In the data rows, the value 50 means zero.
Here is a table of points, one per row:
44 71 69 48 56 66 45 78 30 31 46 33 42 67 35 60 35 61 37 72 53 49 15 50 41 46 12 23 49 54 48 49 53 39 56 38 55 48 72 44 56 26 40 48 48 55 63 42 58 42 51 58 48 44 54 33
41 73 42 82 37 37 48 59 50 72 61 49 15 48 46 41 38 68 39 47 41 45 33 51 53 52 66 55 28 41 63 45 37 48 72 63 68 78 69 34 74 56 59 40 33 45 56 40 38 66 38 58 64 57 48 74
38 27 38 60 42 29 47 58 26 53 42 35 42 65 51 38 55 34 55 65 62 70 19 40 55 52 67 62 56 42 50 56 26 49 05 45 44 47 45 47 61 50 31 41 53 43 42 68 54 47 45 27 60 39 41 48
45 61 26 45 46 81 73 34 60 36 49 79 47 52 47 20 65 57 65 58 52 45 22 54 49 52 39 48 96 52 32 44 31 39 55 53 48 53 46 67 72 58 40 65 57 52 60 53 57 55 41 54 51 59 67 60
39 31 67 64 61 35 53 42 44 73 65 46 40 35 69 50 51 42 71 26 54 40 60 41 65 37 38 44 62 39 59 63 48 40 48 59 38 38 73 20 60 29 28 70 58 62 69 62 55 33 40 62 39 50 57 57
50 38 56 48 40 89 21 46 38 55 62 56 47 50 36 52 48 16 64 43 62 59 48 46 49 56 55 36 52 74 68 40 62 71 64 52 62 67 49 35 48 61 39 57 64 27 36 56 33 36 49 49 56 65 68 45
64 45 71 54 48 31 37 74 72 63 48 45 59 64 59 54 65 58 56 45 45 38 63 41 45 45 37 45 74 53 51 13 33 25 54 44 67 49 64 87 36 68 49 65 31 38 45 62 45 42 52 57 70 62 26 50
66 31 48 44 45 59 40 59 79 54 41 47 35 59 44 65 57 49 34 55 55 58 61 37 57 45 35 81 29 53 37 44 65 34 33 58 89 40 61 42 69 50 59 49 67 48 55 36 67 27 56 34 34 65 67 57
58 58 25 45 57 53 28 53 42 28 56 36 43 28 41 39 62 58 53 57 53 53 56 47 53 74 57 44 39 64 51 53 55 42 41 56 51 51 50 62 38 31 47 57 61 46 70 61 52 38 86 72 43 39 14 95
71 70 22 56 40 48 34 25 57 70 61 72 45 43 68 66 64 64 36 44 41 49 27 53 37 78 47 55 39 44 59 50 66 44 34 47 51 36 53 59 48 39 46 51 50 60 51 92 38 42 44 45 37 53 56 17
67 30 48 63 56 61 60 43 41 59 18 55 52 56 41 64 49 72 42 37 99 49 37 48 19 54 58 60 49 20 50 40 62 63 48 56 36 49 51 59 44 49 63 76 49 46 61 29 24 46 51 53 39 63 43 58
30 40 41 41 57 43 71 61 35 72 24 51 31 57 58 38 34 63 59 47 55 73 68 32 55 77 43 39 64 66 65 50 61 59 68 41 78 58 46 53 34 40 55 40 59 78 61 51 55 62 55 30 56 45 45 33
38 56 56 32 48 61 41 83 54 63 63 61 49 32 61 63 69 48 47 53 63 55 38 67 41 58 23 59 48 49 64 69 46 51 42 48 47 32 17 36 50 69 76 62 25 82 44 50 50 54 55 57 79 53 53 70
35 48 46 49 61 61 52 49 81 33 54 42 67 63 35 38 32 54 68 42 49 69 51 37 46 53 77 78 56 53 60 53 57 53 56 30 45 47 61 27 53 51 45 68 08 53 60 52 48 46 80 44 61 41 43 32
58 42 35 66 35 44 40 53 51 50 33 79 79 71 61 42 63 51 53 49 43 14 52 41 57 58 49 33 48 73 43 76 68 57 51 37 38 36 69 38 74 55 62 38 58 55 48 20 40 41 49 43 73 31 30 53
48 69 36 54 50 31 52 86 40 66 37 38 69 44 45 63 58 36 54 45 52 40 45 41 58 35 59 65 40 64 17 57 58 50 50 60 52 54 37 50 56 74 48 49 67 48 83 67 48 72 83 66 39 60 80 28
55 53 72 47 66 71 38 28 60 62 26 39 77 53 54 61 67 64 65 60 55 62 54 67 65 54 56 40 39 63 56 43 30 53 43 67 42 81 65 37 47 45 68 33 54 64 64 66 53 67 45 38 62 48 59 53
48 62 36 57 58 48 72 39 47 61 42 43 51 58 32 49 46 52 85 76 35 41 62 54 45 20 43 42 22 41 71 41 57 57 38 52 64 45 25 51 48 66 47 48 51 65 51 49 47 15 43 60 50 55 47 43
64 82 67 39 63 54 45 62 44 33 40 49 38 72 44 39 50 26 57 39 51 28 67 55 66 57 47 61 63 00 52 66 55 59 46 49 65 43 52 45 42 48 49 37 49 47 48 65 32 62 49 29 48 44 63 63
43 44 37 35 60 51 48 32 44 55 87 68 51 71 43 61 47 39 54 49 60 53 58 60 59 49 27 56 33 43 12 50 31 83 54 61 66 43 53 54 55 41 47 50 37 48 60 47 52 65 44 55 53 59 12 39
67 45 53 58 34 16 41 39 55 25 56 42 53 49 57 27 28 74 44 70 61 57 66 67 50 60 51 35 61 45 29 56 35 63 44 45 64 47 46 24 39 57 44 49 62 70 36 48 40 37 65 71 60 77 77 47
52 39 48 43 40 55 55 77 56 38 60 51 34 60 79 46 37 45 71 65 59 55 63 96 60 47 62 42 40 55 61 51 60 53 27 36 25 51 63 78 58 48 55 46 45 41 73 47 50 57 37 46 33 60 54 49
29 63 39 47 37 65 42 43 50 31 53 30 81 49 83 55 37 54 60 36 79 33 50 53 61 49 55 49 34 42 79 46 39 24 74 48 65 30 36 51 52 46 30 37 54 35 39 46 55 55 53 49 47 66 41 45
65 28 27 56 51 58 48 56 60 47 24 59 53 36 38 59 25 35 54 52 27 74 40 55 72 42 31 52 48 30 56 82 27 23 62 61 41 59 52 54 39 38 72 54 52 37 36 54 33 45 47 61 57 59 40 47
72 35 38 24 78 59 58 69 46 50 58 63 47 25 80 56 53 62 51 59 44 37 45 26 51 31 84 26 47 43 34 42 44 47 50 38 65 56 54 42 65 48 61 57 43 56 29 47 33 65 50 58 43 34 49 45
63 47 74 68 50 61 72 61 54 42 51 41 36 34 24 65 77 71 57 32 44 65 56 75 52 52 66 43 39 58 36 72 32 61 70 28 56 36 37 67 65 33 28 43 60 45 42 48 48 37 59 35 65 57 48 42
48 42 61 76 64 62 37 35 50 23 27 46 26 45 88 57 51 51 37 47 23 40 44 38 66 34 39 55 43 56 49 45 61 78 29 40 47 53 36 47 27 57 27 57 29 47 64 43 59 71 52 53 69 70 48 47
40 39 68 48 37 66 68 40 56 46 46 39 66 50 60 35 60 17 40 47 35 48 57 57 00 52 43 31 38 51 34 65 52 32 38 43 70 70 46 44 53 55 43 40 28 51 62 58 36 51 47 49 40 54 43 68
47 30 69 50 39 52 52 55 60 46 58 57 61 50 27 45 24 47 59 31 37 40 30 61 73 60 50 56 32 47 37 00 56 41 51 41 38 45 28 55 45 50 38 41 64 80 55 53 41 50 46 50 50 26 54 69
63 74 26 80 44 48 43 43 52 35 61 38 42 39 42 54 53 33 52 51 85 65 62 56 55 17 49 41 61 59 34 47 84 31 58 51 48 59 52 48 43 52 53 53 43 68 36 59 46 53 19 34 62 35 36 49
18 43 70 51 55 42 58 63 70 35 71 64 61 38 40 37 51 68 55 62 56 36 45 21 43 59 65 46 34 36 41 68 75 52 42 77 51 55 61 82 30 33 57 57 64 42 41 57 57 47 28 52 75 55 59 40
48 51 71 35 58 20 71 32 39 29 58 55 46 64 71 54 69 38 44 52 55 40 36 62 66 54 42 71 50 65 56 46 65 47 60 35 52 94 29 38 62 39 74 62 57 43 40 60 45 26 62 57 48 58 33 46
51 59 51 44 45 46 54 51 36 49 52 63 60 53 42 49 35 64 56 14 42 69 53 56 34 16 52 60 70 70 64 51 53 63 17 40 66 44 52 50 50 34 69 30 61 30 51 57 58 49 43 79 55 40 56 60
43 42 41 46 98 47 64 63 73 51 64 39 39 58 28 48 53 48 26 55 60 38 50 51 53 56 52 44 65 77 61 38 41 46 38 58 36 31 44 30 38 51 40 15 58 40 44 45 21 57 37 57 48 66 43 45
62 47 59 45 33 58 48 58 32 58 71 45 57 38 65 42 48 65 51 70 28 38 45 47 33 26 57 89 70 55 51 51 47 50 71 60 43 43 48 36 29 46 53 42 71 56 65 43 45 49 50 02 46 70 32 54
46 40 79 77 30 75 49 33 42 53 59 57 43 51 34 68 31 66 36 76 59 29 81 35 57 58 62 62 67 58 54 57 44 31 44 45 52 34 34 54 58 58 71 52 55 39 57 63 55 74 51 68 36 32 47 35
30 45 57 16 31 43 37 45 59 55 12 50 36 49 47 46 51 54 19 59 51 44 59 61 46 20 54 63 50 52 52 52 58 75 71 54 40 43 56 52 64 45 30 51 50 55 40 83 40 47 43 66 47 46 42 56
37 45 51 60 66 39 43 65 37 40 36 51 68 53 43 54 42 61 42 36 32 58 51 70 52 70 65 44 54 66 33 55 50 42 59 54 62 43 39 35 40 71 49 73 41 43 47 53 65 42 01 38 08 55 44 54
60 60 55 53 61 56 35 53 43 59 44 69 41 88 76 40 65 38 50 53 45 63 52 64 31 55 72 71 38 62 46 48 34 33 63 77 44 51 46 55 30 33 33 56 56 57 39 22 56 50 50 76 54 23 66 43
20 68 34 43 44 45 58 45 46 46 56 69 49 41 44 61 65 51 20 40 39 57 74 63 48 46 50 31 47 27 53 36 35 29 32 45 44 67 54 40 41 49 41 78 80 43 57 22 38 52 66 34 67 40 49 35
63 54 58 41 31 29 65 48 69 33 35 65 35 27 50 58 49 35 85 54 62 55 41 44 30 62 39 41 36 51 48 31 46 56 62 53 38 34 49 13 37 52 52 43 51 16 54 52 73 66 39 49 56 32 47 42
62 58 57 25 26 59 77 53 26 31 53 37 49 56 52 58 50 51 41 39 45 63 66 28 75 65 63 48 47 59 55 40 41 53 43 89 35 40 58 51 61 77 50 51 28 53 54 49 50 23 31 53 60 52 55 50
43 64 43 70 38 47 66 53 58 59 46 54 62 46 52 60 55 00 35 61 47 43 48 44 51 54 67 34 57 55 52 25 32 76 52 47 47 31 54 60 42 06 76 62 44 62 39 54 68 43 60 47 38 67 58 67
69 45 40 69 61 51 52 60 56 36 58 52 68 21 54 33 50 34 31 47 61 42 67 46 39 61 22 81 42 48 71 53 23 73 56 43 46 76 52 73 56 59 46 48 47 58 52 44 53 39 35 52 39 22 54 33
41 53 43 42 54 49 71 31 66 68 48 16 59 37 62 72 38 52 53 65 50 44 31 78 64 60 51 63 75 50 42 58 65 63 57 48 68 46 73 59 34 62 36 55 50 36 44 33 48 46 51 54 50 12 58 63
50 73 55 57 49 63 55 63 58 67 43 36 54 50 57 51 35 61 52 43 38 51 64 37 37 67 28 61 53 52 33 48 63 52 27 59 19 69 55 49 74 45 42 59 69 59 02 50 55 68 65 53 40 67 30 52
45 55 55 45 64 23 37 25 37 28 54 60 58 38 45 84 43 30 58 63 30 79 48 32 30 61 55 59 58 45 63 52 54 37 63 42 44 37 62 73 77 61 45 44 57 69 54 27 33 71 43 56 53 58 60 64
32 54 33 58 49 51 52 49 51 45 67 61 40 73 54 54 74 63 49 45 53 62 48 22 43 44 42 51 38 37 44 52 41 57 70 25 25 51 72 51 20 85 71 33 63 43 37 71 54 35 57 52 23 39 58 68
48 54 63 43 51 55 51 39 18 75 42 44 60 30 40 06 70 47 45 54 50 62 47 55 72 49 42 64 30 53 46 41 68 38 46 23 51 30 71 56 46 46 57 45 29 37 36 32 49 61 46 59 48 65 58 40
43 25 51 48 30 36 40 36 46 33 55 32 39 53 32 41 75 52 62 38 44 42 34 61 47 31 46 35 57 53 70 53 52 65 46 77 60 45 60 51 51 56 63 55 43 71 34 40 55 78 73 45 13 36 50 28
61 64 51 25 29 44 33 45 69 68 49 59 48 46 29 60 58 55 56 49 53 49 47 28 65 55 73 44 69 34 51 68 45 45 38 33 42 76 35 49 30 43 32 28 36 55 59 19 65 48 29 65 24 58 43 38
61 25 32 41 61 56 49 48 28 50 53 34 47 52 27 57 50 46 42 46 41 19 58 73 33 59 61 54 56 29 57 44 61 38 63 41 40 58 58 44 54 57 49 41 48 51 42 59 99 51 50 60 81 62 60 48
72 49 42 35 52 34 61 32 61 62 66 23 50 75 40 41 48 57 39 41 55 38 52 29 50 45 40 38 35 74 62 71 42 47 54 36 43 50 31 63 44 42 52 83 59 42 51 52 49 79 34 31 57 49 72 75
42 70 67 36 65 52 24 28 55 73 45 34 31 37 60 26 20 39 53 34 48 43 41 52 46 49 60 32 50 45 36 57 41 57 44 47 43 41 41 61 62 74 77 54 71 47 62 43 57 31 58 39 56 44 36 33
35 36 29 52 46 45 29 50 42 55 57 39 51 47 57 59 50 71 58 50 30 51 64 42 42 55 32 41 69 41 22 43 60 49 58 70 37 60 20 58 58 19 64 32 16 29 45 39 34 39 60 36 57 34 76 44
58 51 60 53 64 40 60 40 42 57 50 99 49 40 41 56 17 52 42 49 70 41 48 51 53 34 47 37 43 66 58 63 44 38 48 64 45 57 52 65 45 63 22 36 21 44 41 56 67 40 90 19 37 53 59 70
65 46 62 57 59 50 51 58 59 58 56 53 74 63 60 32 57 51 32 55 34 88 48 52 64 44 50 29 64 18 69 46 82 67 67 60 51 43 35 44 66 56 46 46 64 39 63 53 64 62 64 54 42 45 41 50
These points spread out most along one direction. Where along it does each point below lie, from 0 to 99? 50 is the average, and the first point above lies past it. One standard deviation of the points above along it is 16.
29 63 39 47 37 65 42 43 50 31 53 30 81 49 83 55 37 54 60 36 79 33 50 53 61 49 55 49 34 42 79 46 39 24 74 48 65 30 36 51 52 46 30 37 54 35 39 46 55 55 53 49 47 66 41 45 65
55 53 72 47 66 71 38 28 60 62 26 39 77 53 54 61 67 64 65 60 55 62 54 67 65 54 56 40 39 63 56 43 30 53 43 67 42 81 65 37 47 45 68 33 54 64 64 66 53 67 45 38 62 48 59 53 65
38 56 56 32 48 61 41 83 54 63 63 61 49 32 61 63 69 48 47 53 63 55 38 67 41 58 23 59 48 49 64 69 46 51 42 48 47 32 17 36 50 69 76 62 25 82 44 50 50 54 55 57 79 53 53 70 41
58 58 25 45 57 53 28 53 42 28 56 36 43 28 41 39 62 58 53 57 53 53 56 47 53 74 57 44 39 64 51 53 55 42 41 56 51 51 50 62 38 31 47 57 61 46 70 61 52 38 86 72 43 39 14 95 34
48 42 61 76 64 62 37 35 50 23 27 46 26 45 88 57 51 51 37 47 23 40 44 38 66 34 39 55 43 56 49 45 61 78 29 40 47 53 36 47 27 57 27 57 29 47 64 43 59 71 52 53 69 70 48 47 71
30 45 57 16 31 43 37 45 59 55 12 50 36 49 47 46 51 54 19 59 51 44 59 61 46 20 54 63 50 52 52 52 58 75 71 54 40 43 56 52 64 45 30 51 50 55 40 83 40 47 43 66 47 46 42 56 67
45 61 26 45 46 81 73 34 60 36 49 79 47 52 47 20 65 57 65 58 52 45 22 54 49 52 39 48 96 52 32 44 31 39 55 53 48 53 46 67 72 58 40 65 57 52 60 53 57 55 41 54 51 59 67 60 30
18 43 70 51 55 42 58 63 70 35 71 64 61 38 40 37 51 68 55 62 56 36 45 21 43 59 65 46 34 36 41 68 75 52 42 77 51 55 61 82 30 33 57 57 64 42 41 57 57 47 28 52 75 55 59 40 26
39 31 67 64 61 35 53 42 44 73 65 46 40 35 69 50 51 42 71 26 54 40 60 41 65 37 38 44 62 39 59 63 48 40 48 59 38 38 73 20 60 29 28 70 58 62 69 62 55 33 40 62 39 50 57 57 65
67 30 48 63 56 61 60 43 41 59 18 55 52 56 41 64 49 72 42 37 99 49 37 48 19 54 58 60 49 20 50 40 62 63 48 56 36 49 51 59 44 49 63 76 49 46 61 29 24 46 51 53 39 63 43 58 28
41 53 43 42 54 49 71 31 66 68 48 16 59 37 62 72 38 52 53 65 50 44 31 78 64 60 51 63 75 50 42 58 65 63 57 48 68 46 73 59 34 62 36 55 50 36 44 33 48 46 51 54 50 12 58 63 62
42 70 67 36 65 52 24 28 55 73 45 34 31 37 60 26 20 39 53 34 48 43 41 52 46 49 60 32 50 45 36 57 41 57 44 47 43 41 41 61 62 74 77 54 71 47 62 43 57 31 58 39 56 44 36 33 62
66 31 48 44 45 59 40 59 79 54 41 47 35 59 44 65 57 49 34 55 55 58 61 37 57 45 35 81 29 53 37 44 65 34 33 58 89 40 61 42 69 50 59 49 67 48 55 36 67 27 56 34 34 65 67 57 52
63 47 74 68 50 61 72 61 54 42 51 41 36 34 24 65 77 71 57 32 44 65 56 75 52 52 66 43 39 58 36 72 32 61 70 28 56 36 37 67 65 33 28 43 60 45 42 48 48 37 59 35 65 57 48 42 62
64 45 71 54 48 31 37 74 72 63 48 45 59 64 59 54 65 58 56 45 45 38 63 41 45 45 37 45 74 53 51 13 33 25 54 44 67 49 64 87 36 68 49 65 31 38 45 62 45 42 52 57 70 62 26 50 37
